In the rows, zero is written as 128.
The rows of Y fall into 4 groups, which share some directions, and each row is roughly a mix of its group's hidden directions.
Y (140 x 11):
[[127 158 103  97 169 119 139 109 120 101 124]
 [146 164 160 150 151 113 151 158 115 128 117]
 [109 151 115 114 153  94 156 110 159 148 125]
 [133 127 119 154 141 129  70 115 154 133 145]
 [166 129 107 147 168 114  98 145 144 136 131]
 [146 155 128 125 115 147  95 156 166 151 123]
 [130 156 143 156 147 162  99 123 163 130 121]
 [168 149 127 128 138 135 114 146 145 119 178]
 [124 123 134 107 101 173 125 148  99  96 133]
 [136 128 109 144  92  79 155 115 117 132 119]
 [ 92 126 155 117 151 169 102 140 132 123 111]
 [ 94 114 131 106 141 122 138 160 157 158 104]
 [161 117 151 174 125 146 110 146 148 137 115]
 [150 136 117 161 141 164  94 156 140 124 141]
 [137 119 153 141 100 133  83 157 110 139 105]
 [127 116 102 114 150 148 153 119  88  94 144]
 [162  91 120 155 117 122  98 130 138 100 112]
 [131 127 160 143 131 157 141 138 160 158 163]
 [ 91 104 106 133 137 148 141 129 139  84 109]
 [152 115 117 102 144 119  91 165 139 114 103]
 [109 152 122  83 151 139 132 104 141  94 123]
 [149 151 108 156 136 164 126  97 129 122 160]
 [ 91 135  90 113 110 151 138 108 109 151 142]
 [146 148 107 137 137  97 144 150 153 159  98]
 [117 132 100 105 170 118 170 115 128 112 125]
 [138 127 133 161 131 109 173 106 121  90 128]
 [ 94 143 139  93 103 107  98 129 128 126  98]
 [156  84 119 132 100 123  89 121 131 115 114]
 [163 110 139 135 143 147 139 101 126 149 172]
 [116 158 133 115 149 116 185 119 143 123 138]
 [133 141 123  95 159 107 113  86 103 121 114]
 [174 110 105 118  97 118 141 124 140 151 105]
 [122 112 157 130 176 113 124 117 120  87 118]
 [132 138 142 107 128 140  94 168 151 143  94]
 [123 122  92 127 142 134 156 108 151  83 144]
 [145 120 140 117 120 133  89 155  90 102 108]
 [110 143 143 123 119 139 179 114  99 104 145]
 [117 100 146 142  90 146 165 149 128 119 108]
 [151 117 131 102 139  91 148 136  87 110 144]
 [118 115 130 134 140 115 167  81 105 109 145]
 [133 133 111 103 156 108 127 134 182 141 112]
 [119 128 149 110 150 129 104 167 167 140 107]
 [153 124 122 119 143 143  78 164 138 147 125]
 [169 123 110 154 124 128 135 131 175 108 115]
 [127 133 115 140 153 104 126 129 135 126  66]
 [114 128 106 161 138 122 105 103 105 170 143]
 [128  96 133 124 129 159 100 136 145  82 113]
 [111 130 127 133 139  81 169 128 132 134  94]
 [139 110  84 131 138 152 126 156  99 137 155]
 [132 149 107 119 173 120 142 105 145 122 166]
 [131 133 140 104 130 122 111 157 142 139  70]
 [170 122 137 113 151 146 167 101 114 138 117]
 [132 143 171 103 107 140  89 145 147 129 121]
 [156 121 143  89 131 157 113  88 113 128 134]
 [137 153 137 132 155 164 166 136 120 125 161]
 [111 133 141 165 140 154 140 166 129 124 164]
 [136 146 112 155 152 144 131 163 126 108  87]
 [107 150 158 152 163  99 138 148 115 138 112]
 [107 118 138 167 123 155 137 160 135 100 102]
 [100 128 102 119 118 167 109  89 120 124 150]
 [ 83 118 121 167 137 113 126 129 111 108 100]
 [145 148 112 109 144 109 122 135 117 157  77]
 [139 162 136 151 135 132  94  98 122 162 146]
 [107 109 108 141 186 143 130 142 122 118 112]
 [134 128 112 138 115 148 156 135 187 119 113]
 [126 131 140 164 110 133 104 172 143 159 135]
 [121 104 152 114 108 110 130  86 158 148 109]
 [151 153 115 129 172 127  93 118 116 139 155]
 [102  93 128  88 114 119 121 132  91 122 110]
 [ 99 137 164 120 128 120 132 136 110 154 174]
 [ 94  90 115 134 103 151 104 128 106 114 144]
 [152 142 127 103 140 132 149 146 119  80 157]
 [118 149  91 140 141 152 162 109 153 108 143]
 [128 124 122 107 128 164 140  99  83 121 103]
 [126 142 141 135  78 127 126  95  94 115 114]
 [181 132 117 153 132 104 112 125 108 132 154]
 [129 131 151 119  85  89 112 156 147 138 122]
 [131 160 147  92 143 115 149 157 160 129 118]
 [131 145 148 118 103 146  86 161 154 142 133]
 [116 142 121 114 151 163 109 144 104 169 146]
 [133 133  95 128 169 104 146  93 140 107 131]
 [167 139  98 141 102 139 105 123 134 165 137]
 [132 138 109 105 124 183 115 143 124 155 108]
 [159 124 100 132 168 157 116 140 122 122 160]
 [109 133 117 134 113 142 153 170 110  93 103]
 [146 124 142 117 167 125 146 111 158 125 170]
 [117 142 109 149 157  89 149 136 110 139  95]
 [153 137 146 174 141 131 101 154 116 154 121]
 [134 161  90 143 132 168 125 148 128 153 140]
 [122 134 153  94 153 129 111  76 126 128 121]
 [152 170 119 146 167 119 133 153 115 143 116]
 [175 131 132 171 141 131 111 140 148 125 148]
 [145 136 106  81 143 125 125  87 114 109 135]
 [171 135  80 131 117 124 152 124 125 150 138]
 [142 132 110 120 137 148  91 125 100  92  97]
 [142 140 133 138 136  87 169 118 148  94 122]
 [135 145 166 171  99 116 115 137 105 139 129]
 [ 90 120 133 106 127 154 163 123  96 124 106]
 [141 139 152 118 117 172 127 149 165 142 150]
 [151 136  87 103 119 103 138 120 150 128  93]
 [ 92 121 112 134 151 165 122 146 109  93 135]
 [125 163 155 114 151  92 147 106 119 153 125]
 [161 141 119 114  84 139 135 111 119 145 163]
 [124 133 138 167 141 167 161 112 121 147 147]
 [ 98 102 144 115 180 133 127 145 127 113 108]
 [117 120 132 143 116  75 142  89 126 146 120]
 [116 104 108  96 150 120 138 136 129 112  79]
 [145 139  81 144 105 162 127 128 104 144 141]
 [158 106 130 136 118 138  99 142 163 115  91]
 [131 122 153 131 139 156  94 113 123  94 165]
 [143 135 107 152  94  76 145 125 130 133 119]
 [ 94 137 135 109 103  98 121 130 158 136  92]
 [139 128 158  84 141 131 134 155  99 110 149]
 [107 109 113 137 124 150 101 173 105 134 103]
 [106 116 130 161 110 159 141 138 161 112 158]
 [126 122  91 106 118  95 126 107 107  98 102]
 [156 124 139 150 136 139  81  98 142 106 137]
 [126 138 119 108 116  89 121 128  83  94 139]
 [ 92 156 142  93 137 150 106 128 131  99 132]
 [145 148 141 110  94 142  91 153 134 139  99]
 [133 114 158 125 149 115 128 150 152  97  86]
 [137 123 145  87 162 144 133 126 130 128  83]
 [103  88 111 120  95 153 111 131 143 120 103]
 [124 147 132  97 154 142 127  94 173 119 124]
 [174 144 136 125 112 147 107 109 147 140 163]
 [114 133 108 134 147 116 173 138  96  96 138]
 [138 134 162 101 102 147 143 154 162 107 121]
 [121 140 111  85 140 152 152 121 146 120 166]
 [116 145 148 100  85 152 138 100 133 152 126]
 [138 137 128  76 112 132 125 143 142  95 157]
 [136 157 141 112 142 163  99 149 110 137 162]
 [119 124 113 141 123  97 170 136 149 126  85]
 [154 121  98 141 102  80 143 143 120 135 138]
 [143 142 130 125 124 138 128 155 128 160 185]
 [116 128 135 101 104 123 183 146 149 141 136]
 [127 159 155 102 171 148 119 149 112 115 126]
 [151 101 101  93  97 150 103 137 120 130 118]
 [168 144 132 134 130 119 147  79 128 111 151]
 [124 126 113 142 127 122 169  77 103 118 133]
 [159 144  88 138 113 155 140 102 100 134 130]]
In each list below, three rows fit none of the groups, and each other row fits one group, some only roughly. Which are they? Name them in the order they come.
  q165: [139 159  86 161 132 129 118 122 115 162 121]
  q417: [166 144  99  87 110 113 119 126 136 152 131]
  q305: [144 108 158 137 119 151 131 159 129 103  86]
  q669: [127 114 149 183 126 125 126 121 100 131  97]
  q952: [111 168 136 131 135 130 143  87 135 161 149]
  q494: [148 140 100 165  99 113 104 157 124 118 142]
  q387: [154 117 129  85 133 145 113 167 142 153 131]
  q293: [ 98 155 108 119  92 118 148 115 103 152 145]
  q600: [123 109 145 135 169 147 118 140 177 138 122]
  q567: [146 134 144 145  83 120 156 131  89 142 127]
  q518: [135 105 107  82 117 137 124 128 151  87 132]
	q293; q600; q567
  q108: [164 150 103 136 133 125 141 126 102 173 141]
  q924: [109 116 102 120 172 151 150 119 138 151 103]
  q570: [153 138 114 128  83 122 101 167 125 145 132]
  q491: [ 97 161 124 131 169 124 163 110 136 116 123]
  q690: [137 148 156 109 103 111 119 150 176 133 121]
  q147: [109 166  99 113 133 128 131  85 123 104 114]
  q473: [118 120 154 140 108 113  93 123 148 169 153]
  q928: [120  99 151 106 156 111 108 171 122 110 131]
  q43: [114 129 107 143 176 140 114  87 130 148 126]
  q696: [136 121 157 138  91 133 158 125 121  85 113]
	q108; q147; q43
  q364: [122 144 118 145 150 108 103 143  88 134 167]
  q681: [146 102  74 115 133 135 111 143 134 126 100]
  q665: [ 82 131 128 150 146  96 130 113 159 111 138]
  q413: [129 158 110 102 164  93 146 137 109 115 142]
  q237: [143 114 100 137 119 134  90 116 128 123 178]
  q215: [134 125 181 134 140 170 121 121 117 147 135]
  q31: [155 123 100 129 150 134 107 135  92 106 162]
  q498: [119 165 134  94 124 120 148 117 126 122 175]
  q384: [134 110  80 137 130 164 103 124 110 144 113]
  q760: [ 77 148 125 143 150 132 137 120  94 135 150]
  q798: [106 102 118 111 144 132 145 116 155 128  78]
  q571: [148 126 165 145 112 106 112  98 138 130 166]
  q452: [148 126 146 154  77 118 115 122 130 111 158]
  q224: [162 160 142 143 107  91 153 143 144 133 121]
	q681; q384; q224
  q529: [154 147  86 169 102 119 126 137 114 129 132]
  q640: [110 130 157 138 129 127 109 114 181 152 109]
  q504: [154 124 138 104 117 113 172 124 170 118 127]
  q647: [105 104 144 138  88 157 115 137 161 141 141]
  q484: [132 106 117 136 124 135 103 102  83  95 147]
  q812: [167 141 126 120 111 112 110 156 169 140 143]
  q171: [104 150 145 107  92 172 134 127 137 115 143]
  q655: [166 115 124 146  76 117 105 121 140 124 134]
  q699: [ 87 143 103 108 113 147 123 128  95  99 134]
  q645: [ 97 141 148 108 131 120 136 130 131 105  74]
  q135: [158 117 110 157 145 124  90 113 133 101 104]
	q171; q655; q699
